In the data rows, 500 means zero.
Each row of this table is followed by its label. One hidden rule gives the labels. It looks at one to three of the table's principal directions, none of them among the few with the most spread.
[508 496 456 444 575 628 585 579 312 405 469 499 400 450 418 490 638 518 429 525 360 419 542 663 370 477 539 582 663
 484 483 613] 4
[505 470 666 527 530 453 398 409 603 383 451 545 468 602 461 468 572 477 436 565 455 489 467 541 582 555 538 429 603
 519 413 500] 3
[571 401 432 476 543 512 528 567 457 532 459 488 442 498 500 392 501 464 383 474 435 555 546 601 391 485 522 524 566
 499 518 485] 1
[436 534 523 468 572 578 525 554 415 420 555 497 552 490 361 588 615 577 514 536 500 493 495 517 525 513 564 513 608
 402 491 582] 3
[528 565 610 535 406 370 323 332 640 411 439 542 457 508 583 470 462 414 521 538 499 573 417 465 690 516 430 348 466
 578 417 425] 6
[483 397 666 596 557 434 560 453 707 280 621 556 541 560 580 515 564 397 576 727 676 440 538 482 719 462 659 318 500
 494 437 665] 2
[523 454 344 388 520 526 441 647 388 675 364 404 428 532 309 446 403 707 410 298 417 507 443 602 177 584 379 625 538
 487 579 360] 4
[579 485 607 510 447 379 355 420 518 424 348 515 326 495 563 355 603 408 366 560 352 529 448 672 558 524 513 406 631
 562 402 456] 1
[532 411 732 608 536 449 352 204 773 419 576 610 688 705 465 544 303 431 532 509 620 676 513 214 745 514 465 368 447
 519 488 464] 6
[484 535 447 541 476 468 429 619 607 565 451 428 552 535 528 500 355 545 600 360 581 533 402 394 490 568 362 466 370
 541 500 474] 2
[377 632 480 484 498 657 539 391 431 379 587 581 526 446 445 661 561 491 569 553 475 461 507 355 519 467 474 576 432
 486 479 562] 0
[524 444 455 437 481 579 644 390 269 638 572 536 530 400 491 516 578 488 389 541 396 487 657 620 379 390 590 656 590
 445 575 441] 1
[516 464 393 462 510 560 650 595 384 553 539 472 506 415 539 477 514 506 492 504 512 454 575 640 408 441 544 562 525
 482 535 515] 4
[487 537 451 462 507 482 470 564 451 613 513 431 568 500 385 600 428 633 590 387 520 490 457 394 423 523 400 526 468
 474 582 492] 4
[533 570 235 320 590 626 607 760 174 625 457 404 409 404 304 538 546 666 462 335 329 422 522 612 166 497 423 691 616
 455 619 527] 1
[469 572 412 409 519 660 577 461 265 528 566 494 583 406 350 656 469 612 570 420 440 470 546 501 383 438 399 619 553
 470 567 520] 3
[534 402 657 576 488 466 529 299 618 356 537 601 466 537 626 448 531 344 463 680 520 460 577 536 629 436 598 416 516
 562 436 551] 2
[443 609 413 455 522 479 549 674 455 524 543 446 476 456 461 581 589 574 582 513 542 419 458 434 492 522 545 519 458
 438 545 572] 6
[546 475 398 453 455 534 487 286 495 591 531 597 491 488 518 486 358 413 411 465 443 625 583 368 416 428 426 580 380
 545 569 332] 2
[459 593 369 379 585 643 519 700 289 516 425 453 427 480 312 514 626 637 413 391 338 456 466 618 293 570 486 657 641
 436 503 502] 7
[501 335 742 641 412 511 543 172 609 427 542 619 582 521 704 419 507 326 422 673 541 507 615 645 657 419 612 458 526
 554 384 448] 7
[465 476 560 463 559 502 487 590 439 449 470 467 472 518 375 500 670 590 434 549 451 447 472 658 462 554 592 498 670
 426 459 535] 3
[600 356 359 401 544 439 546 562 525 765 529 470 592 563 450 409 343 554 374 376 540 602 588 562 321 499 500 564 491
 471 611 262] 2
[603 403 577 507 592 487 385 525 565 518 370 522 471 663 456 308 522 441 260 418 353 642 506 601 482 591 538 513 679
 501 436 402] 7
[471 486 436 470 492 621 686 509 295 558 574 507 525 381 529 531 599 499 473 551 459 425 614 632 408 412 592 634 553
 449 534 534] 0
[504 423 668 642 437 475 513 220 675 479 620 610 659 549 674 502 393 338 533 606 644 612 588 341 759 426 574 427 386
 512 483 478] 0
[460 589 501 610 404 489 512 400 642 477 597 519 623 452 688 611 316 398 743 486 665 508 478 233 677 438 362 420 230
 593 501 557] 7
[561 380 623 534 523 414 506 540 498 410 419 475 353 530 514 380 630 498 419 624 470 411 506 709 516 512 648 428 664
 493 467 608] 2
[417 624 357 438 565 575 500 628 481 539 575 456 592 515 327 690 404 645 658 367 565 488 439 233 409 538 363 559 370
 464 592 543] 4
[424 469 566 541 495 506 514 420 595 443 591 524 587 536 460 598 450 552 602 571 655 480 496 388 574 494 531 452 416
 465 517 538] 1
[451 579 600 541 422 451 487 443 509 463 507 501 514 441 596 539 598 469 560 582 513 431 465 557 633 496 530 452 505
 513 428 512] 7
[439 468 528 453 605 658 549 512 398 432 517 525 525 564 300 550 579 615 432 504 450 458 532 560 394 534 566 610 638
 418 499 544] 0
[506 403 478 504 546 485 599 632 479 544 535 456 510 497 502 457 562 528 467 547 558 469 546 601 458 493 626 507 549
 432 531 547] 6
[488 561 442 541 453 516 521 520 573 521 520 492 553 486 609 513 365 469 613 438 596 514 479 400 561 492 421 489 348
 549 502 492] 7
[526 545 286 351 607 549 455 756 355 579 442 387 479 492 244 548 439 694 511 283 418 531 428 500 246 563 333 560 569
 465 588 489] 2
[519 481 444 446 584 561 532 625 392 515 466 466 454 526 376 481 546 583 437 449 431 480 510 557 376 530 529 576 607
 451 541 545] 4
[567 482 405 457 567 460 452 779 476 597 366 381 435 556 427 391 473 602 446 335 449 513 428 599 357 601 448 518 581
 492 524 487] 0
[510 434 708 608 372 439 517 127 601 407 606 618 590 440 713 517 481 312 544 700 582 517 591 525 756 369 555 377 458
 566 425 477] 6
[531 364 578 550 463 458 477 483 524 583 434 436 537 545 494 454 390 590 517 439 547 460 487 612 423 523 449 485 528
 531 513 470] 5
[464 584 473 538 448 459 531 562 554 461 507 484 444 450 624 517 524 455 604 551 562 416 457 449 571 495 506 459 384
 537 481 571] 3
[455 521 608 567 386 484 512 267 527 481 593 541 610 435 590 613 429 474 643 579 608 479 522 422 652 421 472 445 402
 526 497 503] 3
[547 382 574 576 484 498 483 481 530 469 415 492 457 523 585 375 494 435 427 508 458 509 512 636 486 501 505 474 562
 551 440 521] 7
[491 513 416 413 622 562 695 829 326 472 503 435 419 444 468 442 788 544 409 572 424 336 551 816 393 517 706 580 723
 408 469 614] 3
[547 491 504 581 375 425 536 343 589 536 548 518 527 434 717 517 311 387 651 518 608 475 536 382 596 400 401 430 297
 623 538 508] 1
[507 499 419 522 549 510 478 702 552 498 434 434 455 556 474 446 431 552 529 402 542 522 430 436 448 570 461 493 449
 498 520 565] 5
[601 427 390 432 613 396 347 803 571 517 307 390 332 618 356 326 470 588 373 348 420 576 378 581 321 642 431 437 595
 509 507 473] 2
[455 518 656 548 475 384 355 451 705 394 434 525 446 608 513 459 564 493 478 584 546 486 395 496 641 599 553 386 494
 514 394 456] 3
[497 571 439 479 467 520 497 472 466 482 526 502 519 431 513 554 438 495 579 472 516 524 488 451 525 462 416 482 444
 525 514 499] 6
[471 432 539 433 617 522 473 589 454 532 500 487 537 599 273 490 630 636 352 501 466 551 502 580 429 583 639 553 684
 350 515 456] 4
[435 492 445 452 594 585 551 647 401 652 548 472 606 541 360 542 622 587 393 431 440 534 532 479 366 556 582 656 571
 366 539 452] 2
[456 485 539 565 521 593 488 338 565 521 619 552 688 589 406 643 284 554 621 437 641 616 531 145 579 478 438 532 351
 454 603 537] 3
[539 438 437 452 461 505 598 450 347 774 542 509 569 431 559 452 562 453 334 472 389 546 635 609 368 436 574 662 546
 453 561 323] 0
[553 577 478 416 498 366 355 489 558 535 460 491 465 533 422 501 464 536 484 448 474 573 429 443 541 547 436 423 510
 508 520 379] 2
[569 421 588 506 497 463 413 436 474 506 388 524 427 527 518 357 603 421 296 510 330 568 512 688 475 523 537 501 668
 517 421 413] 0
[543 518 519 470 543 473 537 533 488 434 500 525 432 497 533 450 617 434 436 580 444 462 536 602 550 488 597 477 600
 499 464 531] 1
[494 481 541 551 527 471 471 574 597 333 454 475 404 535 507 486 497 505 581 549 555 420 430 488 535 532 484 394 482
 547 460 652] 1
[554 318 508 479 555 453 584 569 454 667 526 491 537 517 516 375 645 452 273 548 434 546 618 701 393 485 685 566 646
 414 513 401] 4
[433 571 457 569 418 534 607 522 449 554 576 454 559 403 594 624 424 535 715 492 626 404 498 348 533 443 459 532 319
 505 574 627] 7
[406 476 571 538 515 527 499 468 559 358 541 519 489 525 433 578 546 552 568 608 591 438 465 439 538 514 553 454 467
 464 479 607] 1
[499 529 327 408 539 493 643 729 325 627 557 414 466 394 449 544 595 588 523 493 500 415 537 547 359 468 572 580 516
 417 612 560] 2
[497 657 357 408 480 497 492 666 332 540 452 423 420 376 458 538 569 569 545 424 416 470 433 552 436 509 429 530 530
 486 524 518] 4
[472 485 447 512 495 581 576 610 354 476 452 451 406 411 512 492 594 519 503 505 421 392 501 615 358 480 493 569 537
 509 491 623] 7
[503 479 501 517 552 541 500 556 520 502 493 488 542 558 459 492 461 523 499 443 509 527 497 462 484 531 485 517 513
 488 505 526] 5
[495 416 577 567 479 438 461 468 549 559 505 500 541 516 545 451 554 450 426 542 511 590 511 489 555 506 579 474 508
 450 488 473] 0
[460 678 350 457 547 474 467 795 518 442 463 423 402 469 476 532 571 533 594 447 505 466 372 395 506 577 454 461 430
 490 494 604] 3
[581 449 486 456 555 465 456 681 466 498 339 442 371 542 479 314 592 515 335 447 371 496 464 781 402 581 537 497 695
 511 432 458] 0
[594 415 418 408 536 475 538 661 352 660 407 408 454 484 433 385 519 603 375 396 402 477 529 777 299 523 512 570 673
 478 541 411] 4
[418 469 643 550 496 705 673  52 475 406 798 693 785 494 486 738 393 440 620 650 645 518 707 285 684 325 566 567 426
 457 551 541] 6
[461 523 453 435 522 581 538 542 388 514 498 488 503 475 402 531 547 591 472 474 459 461 507 597 400 513 507 581 568
 459 504 472] 3
[430 597 473 455 484 636 510 357 359 421 542 554 487 438 383 648 500 558 561 509 445 467 507 393 457 453 431 581 477
 490 534 550] 6
[431 575 439 478 452 524 565 524 406 423 524 491 393 382 508 573 591 532 583 597 516 382 477 508 475 459 529 511 447
 488 516 602] 2
[453 477 492 408 615 576 529 607 424 459 489 520 457 550 340 473 717 559 322 547 389 466 520 668 379 562 638 587 687
 405 451 468] 3
[561 371 598 646 360 404 579 296 623 560 563 526 571 460 782 447 325 360 598 587 668 495 589 476 651 381 520 414 338
 587 525 503] 4
Which label does each new row get?
[422 472 695 637 449 539 587 286 569 397 649 557 653 500 579 643 453 479 689 644 687 425 555 365 718 420 567 444 414
 489 502 650] >> 0
[440 619 226 320 652 624 414 835 336 557 429 389 451 529 111 605 489 771 496 247 398 556 367 365 185 631 332 629 531
 400 604 505] >> 6
[426 617 471 532 451 451 444 534 621 443 527 472 503 504 498 603 386 573 707 493 680 487 387 262 617 534 436 414 298
 500 538 568] >> 1
[446 606 525 567 470 585 468 376 539 443 570 539 623 498 513 646 359 477 674 442 562 547 475 216 621 472 358 493 351
 536 514 573] >> 7
[565 495 563 505 502 395 440 575 539 505 391 491 390 540 578 334 635 428 347 536 409 521 477 669 566 560 612 462 629
 499 423 451] >> 0
[610 602 333 433 481 425 445 671 492 538 368 427 352 464 560 398 390 492 529 356 440 498 422 543 438 532 352 463 463
 604 518 465] >> 1
[491 613 494 563 441 522 499 487 541 438 491 501 500 463 627 534 410 442 647 465 540 465 457 393 605 486 396 468 379
 585 472 575] >> 7
[549 432 353 440 601 512 422 703 556 565 365 457 383 630 373 365 424 565 351 341 423 571 446 482 263 614 439 566 499
 508 534 421] >> 4
[460 674 344 484 453 577 548 551 424 450 529 485 451 389 535 605 407 515 685 451 546 461 458 323 510 456 381 524 328
 536 558 607] >> 4
[541 620 366 447 497 430 359 690 516 614 352 426 403 524 486 427 466 521 456 310 385 564 378 441 405 606 359 523 457
 546 499 401] >> 7
[548 444 531 526 451 390 420 489 583 543 446 461 495 518 537 438 409 513 512 470 554 546 455 534 529 519 456 411 477
 531 500 442] >> 6
[425 524 537 459 581 719 608 330 384 332 626 626 557 497 373 633 584 490 484 601 447 460 606 465 499 433 561 601 581
 455 487 582] >> 4
[583 533 304 293 576 577 582 696 128 720 411 438 385 423 328 423 670 615 257 369 210 483 574 772 182 511 555 739 760
 411 588 387] >> 6
[462 606 481 420 520 554 401 374 506 489 520 565 543 557 342 594 441 562 486 438 465 589 470 338 508 536 425 545 475
 477 519 383] >> 6
[478 673 469 450 497 386 260 539 658 420 402 520 389 558 451 481 539 466 463 462 436 612 333 345 593 619 415 398 439
 526 425 399] >> 6
[546 376 603 604 490 423 513 419 713 422 558 525 584 557 635 448 365 402 573 572 680 542 531 479 672 463 524 341 431
 552 468 530] >> 1
[562 593 473 483 379 353 403 376 566 535 472 507 443 441 609 501 372 447 585 485 529 534 451 412 602 464 384 399 371
 594 524 406] >> 2
[567 558 467 462 341 395 435 279 485 614 452 553 413 414 643 446 432 397 445 502 415 538 518 510 511 438 426 508 408
 598 512 300] >> 2
[629 493 404 431 545 431 331 554 565 522 365 474 401 594 400 389 322 525 428 327 429 649 427 441 425 567 345 447 512
 559 540 402] >> 2
[476 456 661 628 427 459 436 246 667 401 584 549 632 519 577 601 336 440 673 561 657 543 490 307 702 442 411 356 362
 561 484 555] >> 4
[467 529 536 518 363 558 526 210 327 520 556 536 514 364 492 653 414 546 627 539 502 459 545 401 499 376 420 554 421
 516 590 542] >> 2
[497 420 558 626 410 450 558 358 630 594 588 532 605 502 694 505 374 394 575 548 644 523 566 341 600 432 524 482 306
 534 539 490] >> 0
[416 643 348 478 560 518 461 704 555 500 550 428 537 526 363 673 390 634 716 376 620 495 379 144 465 564 360 490 301
 470 596 617] >> 6
[373 696 348 489 546 532 457 674 618 440 594 477 564 511 423 675 431 557 706 433 655 552 376 109 576 560 404 462 252
 454 543 585] >> 3
[510 495 507 468 532 501 488 437 527 468 536 534 518 538 432 536 458 518 506 512 521 519 516 444 511 492 493 482 502
 496 524 485] >> 2
[415 684 330 522 417 477 504 618 567 558 571 437 562 406 586 647 351 528 769 409 669 493 400 200 556 496 339 466 183
 529 564 541] >> 0
[435 616 357 523 472 503 523 663 581 511 528 443 512 469 559 573 379 536 696 426 644 460 415 302 504 524 394 480 265
 531 538 560] >> 0
[441 669 387 424 484 545 456 585 387 536 483 430 504 445 359 653 438 668 653 364 492 447 401 382 416 534 333 549 438
 496 562 521] >> 3
[581 493 473 486 420 367 373 537 481 659 359 420 430 477 537 404 446 523 449 378 410 549 431 575 423 538 388 480 510
 553 514 379] >> 3
[515 478 453 490 509 460 480 663 477 486 427 417 426 470 483 452 527 552 510 470 494 468 438 611 429 533 470 454 543
 506 487 550] >> 4
[554 529 368 370 547 500 541 555 405 609 520 509 484 476 442 476 536 502 388 454 410 541 559 557 397 485 523 578 561
 469 552 378] >> 2
[455 553 487 561 507 416 315 574 727 562 503 459 630 611 456 555 339 534 604 357 630 676 362 161 597 606 363 408 308
 483 518 450] >> 7
[541 433 502 495 545 374 477 684 583 607 455 440 494 562 530 383 593 486 385 488 492 522 483 608 477 571 592 467 569
 465 476 431] >> 3
[438 493 697 587 478 483 554 326 593 268 621 583 546 470 597 582 614 399 604 747 613 413 536 512 755 429 627 363 513
 503 409 644] >> 1
[436 552 475 446 543 672 603 454 322 456 568 555 521 453 400 581 612 537 458 546 435 474 574 523 458 462 582 636 580
 419 516 542] >> 3
[488 410 615 504 554 504 460 448 524 403 499 513 520 565 379 512 540 562 469 556 513 498 495 574 513 523 545 448 622
 461 469 531] >> 1
